In the data rows, the value 500 means zero.
Some points:
508,495,527,638,545,554,557,479,530,693,148,463,325
395,405,444,685,513,683,721,613,485,501,454,467,181
513,386,498,494,566,558,434,463,517,692,360,406,650
524,538,565,462,474,373,313,428,496,529,751,437,711
455,458,486,666,516,553,738,534,558,589,51,509,323
434,559,459,502,461,617,668,627,359,484,645,550,139
480,405,383,598,509,552,549,473,395,582,824,477,489
463,567,420,566,462,599,790,542,371,564,491,565,157
469,424,454,365,480,564,700,503,374,730,436,611,343
602,532,598,307,455,479,448,322,479,358,741,548,685
612,719,559,273,444,446,294,404,478,414,592,511,717
601,592,663,377,364,395,333,487,621,603,269,469,491
555,576,604,222,506,485,292,542,627,544,122,510,574
455,503,424,596,493,505,553,500,373,681,718,470,409
339,384,355,749,581,664,600,476,541,461,571,461,533
611,573,541,278,496,407,387,596,654,559,269,437,398
412,379,512,807,521,681,712,502,571,453,149,505,316
546,492,510,485,599,446,344,662,566,591,267,497,225
545,468,498,574,559,478,342,544,574,675,196,438,486
514,383,426,725,534,518,515,342,505,496,530,502,722
333,370,489,779,479,566,817,583,591,375,240,549,318
583,652,558,79,385,424,432,467,435,407,780,559,655
508,463,483,667,583,566,556,502,671,392,76,445,523
523,499,456,495,517,390,390,695,645,429,185,491,508
431,507,289,550,557,681,658,463,470,350,577,480,707
542,413,572,522,539,376,259,531,450,729,552,505,432
554,609,670,102,398,478,443,451,409,294,758,595,648
289,500,485,624,494,732,784,564,443,454,460,525,233
608,586,605,51,422,466,372,454,484,361,671,538,753
419,424,477,722,515,528,640,377,483,288,648,492,785
470,495,413,549,538,519,481,564,350,730,493,508,438
632,607,529,285,550,300,389,576,671,458,276,501,407
659,507,638,227,559,409,131,475,549,484,525,530,562
539,545,674,333,513,411,429,364,483,434,595,458,798
584,552,526,472,510,520,528,492,629,586,147,392,459
435,394,480,870,609,496,578,451,570,490,251,432,603
539,475,593,456,497,431,354,358,561,598,588,446,657
402,458,533,595,467,534,709,697,567,351,224,574,175
564,661,456,305,506,447,488,380,449,394,860,534,563
422,421,373,661,522,426,420,488,467,576,660,495,737
579,567,634,268,505,484,220,544,647,490,166,512,522
682,653,524,173,494,379,233,544,567,457,373,528,592
498,551,518,356,532,426,337,381,661,399,492,521,765
589,613,565,171,425,512,412,403,457,322,786,539,702
563,583,556,496,540,457,459,534,604,564,92,399,527
360,624,437,488,450,650,751,554,380,534,556,566,203
590,544,509,321,478,435,445,381,464,356,795,517,762
566,584,751,222,454,417,186,466,515,373,633,529,627
462,498,438,874,570,621,600,501,491,516,435,405,277
647,625,581,154,432,438,411,424,429,393,765,526,643
551,534,675,458,487,419,418,441,546,687,300,418,502
449,404,451,570,557,518,654,549,535,708,156,499,379
313,597,434,446,397,592,721,518,414,435,773,624,310
622,590,509,449,445,436,338,428,653,412,434,430,699
571,686,572,199,371,430,394,406,470,374,784,570,633
474,477,480,595,540,473,368,624,451,706,442,518,244
456,356,508,819,521,530,706,588,582,439,81,488,385
644,507,563,350,502,368,324,651,600,542,240,492,364
411,484,475,558,482,528,695,649,378,579,417,600,167
428,558,377,726,564,554,561,347,533,317,648,530,609
481,392,448,951,511,539,640,516,547,469,236,428,479
575,526,518,290,482,440,216,482,556,550,567,455,751
476,447,489,547,559,404,455,453,539,433,467,438,915
510,451,484,506,549,489,475,539,685,514,270,372,581
513,583,502,537,565,402,359,389,497,343,842,486,656
471,476,490,655,532,502,583,573,406,724,370,482,258
627,607,664,37,349,440,475,439,496,347,667,545,657
554,500,492,456,540,372,272,704,565,510,240,569,375
655,574,668,250,409,348,180,505,553,506,524,522,545
511,460,492,446,490,467,564,522,595,666,71,480,590
424,521,408,556,476,635,832,524,449,604,352,549,197
467,527,457,505,462,629,657,593,345,498,660,575,134
548,603,541,449,495,406,522,337,478,422,759,458,682
444,433,617,511,436,375,446,385,487,455,737,510,809
470,408,475,575,458,453,430,569,331,433,880,625,448
576,419,421,694,625,427,315,603,507,613,309,469,444
638,714,571,28,419,521,288,490,516,400,571,531,576
493,477,460,494,496,442,474,397,512,561,628,436,799
677,472,480,686,574,477,274,506,366,571,487,486,481
392,458,492,611,415,671,936,576,444,406,336,573,204
569,536,617,358,498,369,125,490,482,497,646,513,700
569,516,677,254,418,394,307,432,497,349,716,533,772
454,572,465,503,412,752,788,532,352,511,360,570,248
530,365,520,618,586,473,454,492,301,553,785,537,438
377,529,414,555,455,754,722,583,441,502,478,526,190
625,736,582,95,404,448,404,432,483,345,642,546,640
364,435,412,739,501,673,741,590,503,477,412,509,196
371,475,368,486,364,691,579,576,396,472,731,624,386
465,482,439,516,576,395,440,689,624,531,224,472,434
579,557,595,231,475,388,368,433,531,679,568,455,559
622,582,676,266,532,427,230,435,549,471,525,438,635
448,497,419,659,603,542,666,495,497,683,292,487,265
468,338,425,509,521,562,560,424,479,511,773,440,713
489,439,442,742,561,458,501,425,455,355,852,457,619
485,479,389,465,446,576,449,480,470,724,494,628,312
427,491,499,437,470,550,726,600,416,503,574,635,65
521,431,484,593,499,441,531,554,309,658,692,504,399
432,386,434,571,529,495,535,398,457,417,782,517,785
465,487,529,653,581,551,681,575,621,460,78,442,285
554,455,499,444,506,448,434,363,544,558,723,439,658
400,505,367,666,463,584,783,510,435,649,435,510,333
469,541,522,385,410,526,663,586,329,382,786,646,222
478,561,416,649,540,407,510,396,462,484,684,449,734
609,622,585,170,378,421,375,438,470,346,821,567,621
402,466,521,526,456,541,641,682,465,325,461,676,128
460,442,391,785,559,524,566,416,508,424,544,425,739
482,481,508,579,508,415,426,628,395,640,546,595,177
421,553,412,447,461,710,809,537,394,540,528,538,207
548,603,525,485,524,487,406,629,575,534,56,437,475
465,478,373,486,670,528,466,498,458,706,574,488,365
438,347,322,758,644,441,543,601,468,565,507,528,408
388,462,528,671,506,659,856,591,502,385,269,522,150
413,514,497,653,482,651,707,584,358,504,529,542,127
535,549,399,435,518,537,340,487,564,662,323,449,641
268,423,456,851,567,638,588,478,495,369,537,485,601
468,338,498,485,510,490,424,651,481,684,550,533,226
624,511,507,533,570,300,304,568,455,633,549,443,465
535,455,539,643,633,339,344,471,378,577,737,487,507
490,372,386,639,521,563,519,407,580,584,614,431,556
420,387,419,662,528,589,581,572,618,583,413,399,350
365,456,402,704,528,721,789,515,556,447,348,481,287
322,433,531,643,443,619,894,604,478,404,311,580,220
501,453,453,754,571,440,511,531,509,557,508,337,564
585,525,621,366,500,394,299,372,535,335,744,527,700
461,499,375,434,502,543,493,465,378,491,826,516,702
501,533,542,524,480,468,431,342,511,463,632,455,797
402,459,320,862,472,520,597,499,490,595,447,520,482
710,540,479,257,552,565,183,469,511,491,490,500,583
553,505,452,583,504,505,442,379,518,314,605,472,843
377,587,452,393,392,657,720,558,371,436,745,598,250
436,542,383,689,683,616,519,423,517,528,512,407,466
578,666,633,27,364,476,465,446,464,345,733,563,617
402,413,408,718,445,584,574,641,489,638,293,503,355
591,588,613,95,355,465,527,436,414,374,826,581,575
352,391,422,825,470,598,853,464,453,447,513,474,541
498,496,529,399,468,389,546,355,443,370,754,593,788
490,305,518,341,626,593,447,449,478,320,719,484,824
393,361,468,613,559,619,610,401,463,252,804,550,650
619,590,532,208,560,362,309,550,638,490,206,527,573
398,314,510,730,496,588,710,607,635,385,154,493,400
267,479,492,517,453,722,864,589,476,418,454,520,299
450,388,414,555,540,520,613,426,585,566,403,425,750
387,472,433,658,447,685,775,623,547,431,302,501,203
399,440,482,488,480,602,654,759,472,434,419,473,277
568,495,578,537,503,240,345,507,560,598,600,418,538
513,489,574,486,585,494,437,413,501,649,205,455,708
441,421,397,817,516,417,481,480,552,365,462,493,820
500,476,420,759,516,567,643,481,507,640,309,402,424
These points spread out most along one direction. Where along it does each point below lie, from 0 to 99? 50 is the average, and the first point above lies past it.
558,649,628,19,430,485,371,455,489,401,737,515,642 --> 22
433,514,413,497,592,522,689,536,514,712,338,455,299 --> 65
585,514,495,378,412,510,311,623,708,451,303,463,427 --> 48
340,346,443,741,487,694,896,510,500,406,418,502,389 --> 73
472,403,428,497,453,436,364,692,556,639,487,526,332 --> 54
473,438,289,739,577,533,628,519,471,587,540,457,430 --> 62
344,398,462,720,489,574,768,615,569,498,273,514,246 --> 76
499,397,443,845,565,495,600,385,513,552,473,431,557 --> 59
553,596,479,273,494,446,433,370,495,495,738,489,720 --> 29
591,560,560,375,426,464,494,352,403,315,773,600,676 --> 31
621,581,630,319,496,440,79,498,553,525,465,506,548 --> 32
350,448,427,726,525,611,581,626,524,578,316,504,255 --> 72
602,593,662,277,509,388,94,530,560,508,391,556,504 --> 34
431,539,360,609,452,636,804,476,424,630,412,510,364 --> 67
544,500,430,682,557,457,354,480,449,593,548,404,669 --> 45
434,502,450,550,536,504,696,625,439,637,418,522,138 --> 69
428,455,450,690,469,571,789,630,462,539,352,508,157 --> 75
591,575,653,277,327,484,518,405,454,288,753,494,734 --> 28
507,423,453,600,493,416,454,471,407,737,627,504,512 --> 49
495,493,539,377,532,391,325,425,533,702,385,531,691 --> 39
378,423,365,906,481,554,777,498,417,435,506,567,429 --> 70
600,587,356,539,622,456,322,615,614,412,247,485,460 --> 52
570,655,582,165,468,385,397,374,528,385,721,564,646 --> 25
621,567,519,174,444,417,465,419,499,376,811,497,698 --> 25
402,451,438,726,508,688,695,546,487,583,199,510,290 --> 75
392,473,424,833,534,622,721,511,480,568,317,449,347 --> 74
542,631,718,56,461,499,226,476,504,403,591,543,621 --> 24
530,514,593,504,499,320,415,456,476,423,756,409,759 --> 32
482,531,463,440,463,481,561,557,338,486,891,582,280 --> 47
641,537,596,497,432,475,384,447,526,615,383,375,590 --> 44
520,571,540,470,576,444,284,484,458,751,349,509,458 --> 48
449,394,443,677,612,498,484,353,566,478,681,469,614 --> 47
518,436,452,719,488,483,585,538,619,585,254,383,459 --> 64
594,679,567,208,402,302,319,486,500,397,691,543,694 --> 24
593,535,626,299,491,393,397,383,467,328,754,523,751 --> 25
635,625,555,84,512,488,272,537,577,541,265,522,539 --> 36
394,481,466,715,483,660,702,615,458,522,340,513,153 --> 75
561,466,704,380,501,303,311,456,495,557,504,468,738 --> 32
648,636,623,193,456,432,372,399,496,336,669,501,690 --> 25
569,525,583,176,410,452,428,394,494,375,839,549,690 --> 24
577,499,583,257,444,387,157,511,593,589,556,511,602 --> 30
453,369,378,840,471,467,707,439,538,482,455,464,677 --> 60
533,562,594,253,472,464,382,391,473,369,780,505,776 --> 24
562,430,648,463,553,308,343,419,492,401,746,478,727 --> 30
615,526,544,306,458,319,463,477,638,520,386,426,709 --> 37
478,418,470,582,527,463,464,492,417,779,414,578,394 --> 57
529,501,648,413,474,549,423,328,496,508,627,436,691 --> 36
469,438,471,539,508,465,506,442,409,742,624,480,552 --> 48
512,541,528,506,493,533,622,408,284,572,564,649,371 --> 53
454,481,520,606,568,602,700,652,508,444,245,509,87 --> 75
385,487,467,562,480,598,610,695,479,472,557,506,127 --> 65
342,346,439,878,585,602,687,507,567,439,394,453,438 --> 70
611,606,583,306,387,505,146,446,577,459,636,494,598 --> 28
437,448,456,857,496,547,640,530,578,502,113,455,491 --> 71
380,337,432,868,513,560,564,541,631,485,282,490,447 --> 69
678,587,543,308,518,374,342,375,539,399,619,507,675 --> 29
494,527,503,560,515,453,496,360,510,470,591,428,811 --> 39
470,449,500,540,510,532,450,405,485,289,872,480,731 --> 34
622,432,522,515,738,422,169,449,469,466,634,511,544 --> 37
441,480,340,584,432,655,817,599,436,543,478,482,298 --> 68
647,607,536,322,390,432,290,469,545,586,536,428,623 --> 33
585,397,527,441,513,380,295,451,467,481,784,492,742 --> 29
389,428,485,757,541,557,700,604,607,421,98,499,347 --> 75
440,536,454,704,481,504,667,638,499,594,312,411,283 --> 70
608,613,628,305,467,338,242,502,580,528,349,469,668 --> 33
584,545,455,400,579,497,155,586,613,491,207,558,502 --> 46
